In the rows, 128 means zero.
Named moves, each a turn or a mirror, and the order they were made in; the first pair answered:
move Zod:
[131  85 161 116 138 129 130 104 144 118 132 154 137 142 122 126 146 160
  94 174  94 117 101 130 167 137 106 165 135 117 152 109 139  99 128 113
 119  88 131 127 132 131 134  98 138 146 125 104] |-> [149  87 173 115 145 115 146 108 134 120 138 154 132 142 137 142 136 145
 100 175  97 122 124 129 175 130 123 160 135 109 160 115 132  94 109 119
 111  92 123 138 117 104 119 102 124 137 117 117]
[150 124 144 132 136 109 162 141 123 114 146 147 118 108 139 162 109 117
 119 137 127 146 148 120 163 119 148 127 141 121 145 144 120 142  86 126
 103 129 121 137 105  94 107 140  89  93 130 143] |-> [ 89 123 116 136 123 154  99 128 154 114 135 151 135 109  91 111 141 151
 105 133 120 130  88 113 129 149  91 148 140 144 116 127 143 145 143 112
 124 123 137 111 152 168 143 130 130 130 153 111]
[142 103 118 101  96 176  93 108 159  76 121 177 117  81 110 114 135 200
 110  96 114 115  29 164 147 132 105 163 169 170  74 106 137 109 191 153
 103 112 147  93 191 180 152 193 185 145 115 115] |-> [230 100 154  98 116 114 175 125 112  80 139 176  91  77 176 183  95 147
 132 101 116 138 116 169 188  97 182 128 175 134 118 126 105 103 115 174
  66 117 123 131 126  71 103 209 127  86  83 168]
[130 101 133 111 135 118 121 135 137 137 108 121 126 112 121 125 113 141
 129 137  98 144 132 129 159 148 129 140 134 144 109 126 143 120 139 140
 106 125 101 106 113 141 138 129 134 103 125 136] |-> [133  98 134 108 133 118 125 134 138 140 110 122 122 110 123 126 116 140
 124 134 101 142 132 128 156 149 129 138 131 145 112 125 142 119 138 140
 107 123 102 107 111 140 135 128 134 103 124 136]
move Nagu:
[125  71 119 121 115 121 212  61 131  87 110 123  95 175 117 139 176 161
 138 110 154 159 151 152 195  70 167 167  79  92 168 115  97  90 129 112
  70  96 121 141 127 126 145  72 179 176 100 103] |-> [ 96  79 105 125 103 145 187  61 145  93 104 110 102 180 101 121 196 177
 139 106 155 148 132 152 173  80 153 170  74 105 156 107 110 100 154 109
  84 108 129 132 148 157 161  72 196 198 110  92]
[102 138 119 115 124 144 116 159 151 115 142 179 156 115 117 112 135 122
 104 114 137 108  88 103 111 183  67 122 143 118 116 135 127 139 157  76
 173 111 118 115 158 143 118 158 115 107 137 113] |-> [105 140 115 114 125 137 112 166 146 117 145 174 156 107 121 121 129 110
 103 106 135 115  96 100 108 182  74 109 143 121 120 145 125 142 152  80
 171 122 115 108 149 139 108 164 103  98 130 127]
[134 177 168 128 126 123  99 159 134 106  97 141 120  88 134 162 132 147
 127 123 138 156 138 124 104 156 133 106  89 139 158 102 110 165 136 154
 189 185 103 140 103 127 107 139  96 114  83 151] |-> [141 171 181 128 130 115 116 154 129 104  99 149 117  93 142 167 128 149
 125 127 140 161 138 124 118 151 139 114  91 129 166 100 105 155 123 155
 183 177  99 148  96 118 101 139  94 111  81 149]
[ 94  63 134 201 161 118 101 132 104 125 100 173 117 136 118 143 121 136
 109 101  94 125  99 177 152 120  94 223 191  59 147  90 120 122  85 141
  76  53 124 122 147 115  95 129 102 119 135  84] |-> [ 75  68 125 202 153 135  86 132 110 127 100 167 120 139 112 129 131 145
 109 102  95 119  83 178 141 126  85 226 187  67 139  82 133 125 102 137
  83  58 130 115 161 137 111 119 116 136 144  74]
move toz:
[144 127 124 119 141 136 144 140 141  85 131 183 117 122 124 146 114 119
 105 135 127 137 109 113 143 128  99 156 143 110 126 146 125 135 115 128
 120  98 100 140 122 118 104 141 116 105 123  99] |-> [114 138 104 118 122 164 114 144 151  95 128 162 124 126 112 130 135 125
 110 129 134 124  89 111 117 141  79 154 135 127 112 137 137 144 140 119
 138 116 108 134 145 152 123 136 135 129 132  93]
[127 109 160 129 129 134 148 103 125 109 118 161 138 144 144 115 144 149
 133 149 130 130 121 156 160 102 128 160 122 122 128  99 112  90 123 126
 128  84 134 135 155 132 138 108 156 143 137  76] |-> [136 124 171 126 130 114 162 133 125 107 146 195 142 110 144 131 120 130
 107 145 127 149 117 126 165 124 106 137 138 114 138 125  96 117 112 103
 139  95 114 136 147 112 111 147 114 102 135  95]
[ 91 127 133 145 121 142  93 114 122 160 109  62 110 149 154 129 142 122
 139 121 115 149 139 160  73 120 179 122 100 144 110 101 141 133 100 122
 134 151 120 147 102 130 138  98 132 149 128 159] |-> [119 123 150 146 132 112 124 119 110 153 117  88 103 134 164 153 118 106
 128 124 110 164 156 154  98 110 185 117 116 131 126 117 125 128  74 117
 122 140 103 151  78  94 114 114 106 122 112 164]
[124 131 151 143 135 112 131  94  81 148 106 137 117 176 111 154 112 133
 160 134 106 161 138 180 144 124  92 108 164 149 120 121 132  84 106 127
 131  79 152  95 202 155 119  87 142  96 120 148] |-> [129 146 152 139 137 102 140 118  81 144 127 158 121 153 110 165  96 120
 145 127 104 168 136 163 147 138  79  90 173 148 127 138 122  99 103 111
 139  85 138  94 199 144 104 113 120  71 117 158]
move leve:
[111 156 125 117 108 153 123 149 115 132 110 123 132 122 136 130 151 109
 128 133 140 112 131 127 126 141 115 117 140 122 113 127 125 128 133 115
 151 148 136 118 127 114 119 124 118 124 136 141] |-> [115 149 122 117 117 140 118 144 115 129 108 142 133 107 129 132 136 113
 115 133 132 126 124 121 139 145 104 124 151 124 117 140 123 122 132 114
 139 136 132 111 114 107 114 133 110 108 130 137]
[ 81 145 154 119 139 170  60 131 198 102 134 101 142 169 109 119 153 145
 153 113 134 134 102 109 146 116  86 195 155 121 105 154 193 125 140 162
 173 157 175 124 161 155 143 117 131 152 107 151] |-> [ 95 175 179 117 121 166 105 166 196  99 170 110 143 169 125 139 157 120
 144 120 153 124 113  95 147 128  86 176 150 102 118 147 176 147 130 132
 198 180 158 153 172 139 124 133 115 131 110 168]
[127 102 130 132 157 122 101 110 140 109 119 166 147 105  88 121 106 139
 100 131 104 151  97 119 145 136  94 164 152 138 120 147 134  95 134 121
  92  94 132 106 126 139 124 143 121 109 123 113] |-> [107 118 122 135 122 163  98 107 136 123 114  93 136 154 108 104 156 140
 148 129 128 114 115 147 104 123 129 164 108 143 105 104 147  96 154 133
 118 129 154 129 151 169 153 106 169 164 137 115]
Pairs:
Between the rows of a pair lie two moves.
[138 127 126 125 135 123 134 123 121 124 112 115 124 137 128 126 111 127
 138 124 126 128 129 140 129 117 148 134 119 134 142 125 128 113 134 145
 114 125 135 129 116 129 132 118 118 148 118 145] |-> [131 133 117 121 144 121 117 123 124 126 114 121 127 122 119 127 100 130
 136 117 118 138 122 131 128 124 135 129 124 138 136 136 132 119 137 145
 112 125 132 116 110 135 132 127 110 141 117 151] : toz then leve
[137 134 154 120 124 144 174  87 136 127 129 162 134 100 153 161 149 124
 144 113 152 132 109 168 116 121 111 131 144 136 100 127  93  98 160 120
 117 121 146 134 130 114 121  97 152 120 133 102] |-> [121 140 138 119 116 156 149  89 142 135 129 152 134  96 146 151 157 128
 147 102 154 125  99 160  98 131 104 121 138 147  93 130 100 111 179 115
 125 133 149 123 141 132 129 101 157 130 137 106] : Nagu then Nagu
[157 127 117 133 137  71  98 123  94 110 107 113 131 105  90  70  82 165
 117  93  75 141 143 151 187 147 100 128 138  92 123 148  94 132 131 121
  99 157 125 111  76 134 115 104  79  79  85 133] |-> [130 146 112 133 119  93  84 142 111 111 123 118 141  97  73  60  90 166
 106  91  85 131 115 132 166 172  68 123 132 101 112 146 100 154 157  97
 127 168 124 111 108 161 118 119  78  88 102 132] : Nagu then toz
[150 126 102 145 133 119 113 109 114 138  95 106 143 155 137 139 106 125
 149 101 123 136 167 134 107 105 154 126 148 125 124 136 114 119 126 145
 119 141 145  99 109 125 133 126 151 124 120 135] |-> [161 136 116 149 137 108 136 130 114 135 115 129 145 140 143 156  97 113
 132 109 127 141 167 122 116 115 149 118 156 114 134 145 102 130 117 125
 125 143 133 106 105 104 113 150 129  97 114 144] : leve then leve
[116 147 107 141  65 161 124 167 154  99 139 158 108 138 135  98 156 137
 116 148 183 119 127  95 129 125 115 128 108  97  87 102 161 145 165 103
 159 161 110 124 202 177 147 149 171 124 168  95] |-> [137 162 109 141  58 151 145 184 140 110 153 134  95 142 159 118 153 112
 137 140 194 119 165  93 123 117 145 105  98  93  94 107 152 155 146 105
 158 188 106 137 188 150 135 152 157 112 159 121] : Zod then toz
[112  94 139 129 158 131 127  99 145 134 104 142 134 127 103 117 110 148
 126 126 137 149 125 136 149 113 126 153 144 130 140 118 139 109 123 143
 103  99 132 113 133 137 124 120 143 140 131  94] |-> [ 91 121 131 128 141 141 114 124 157 137 126 147 143 104  92 113 115 143
 111 116 143 144 106 112 132 140 100 137 149 136 135 124 141 139 138 119
 131 124 125 105 147 150 120 145 130 131 142 102] : toz then toz
[140 140 145 139 141 121 156 129 121 126 148 101 102 155 142 129 140  94
 127 131 119 102 138 120 145 127 178 117 127 127 130 133 108 149 105 103
 120 144 125 145 113  90 144 120 115 114 113 128] |-> [131 128 150 139 136 133 168 122 128 119 145 105 104 169 139 118 154 105
 122 142 121  95 126 127 149 119 173 135 123 123 130 117 112 137 116  99
 125 133 128 147 134 105 155 107 135 128 118 115] : Nagu then Nagu
[180 134 163 142 129 153 163 167 164 154 129 145 149 111 118 166 107 118
  96  94 127 136 123  97 107 163 137 102 118 107 136 144  90 115  85  87
 185 181 117 122 126  92 154 195 134 137 149 155] |-> [156 134 136 144 119 182 122 150 167 163 109  99 148 133 107 141 129 129
 122  78 129 124 123 111  76 158 143 104  94 129 112 130 106 111 105 106
 189 193 139 110 140 123 184 167 165 173 161 151] : toz then Nagu
[152 161 123 112 127 110 158 132  99 127 133  86 132 133 153 141 113 111
 132 115 122 119 154 114 116 130 162 101 115 128 127 115 129 170  97 137
 143 153 134 140  98 103 132 110  96 111 131 167] |-> [152 122 121 114 142 116 150  86 103 119  98  92 133 155 136 120 123 144
 139 126 111 117 141 140 131 108 160 142 116 127 123  97 136 129 104 161
 117 109 148 137 100 120 153  74 130 141 129 128] : Zod then toz
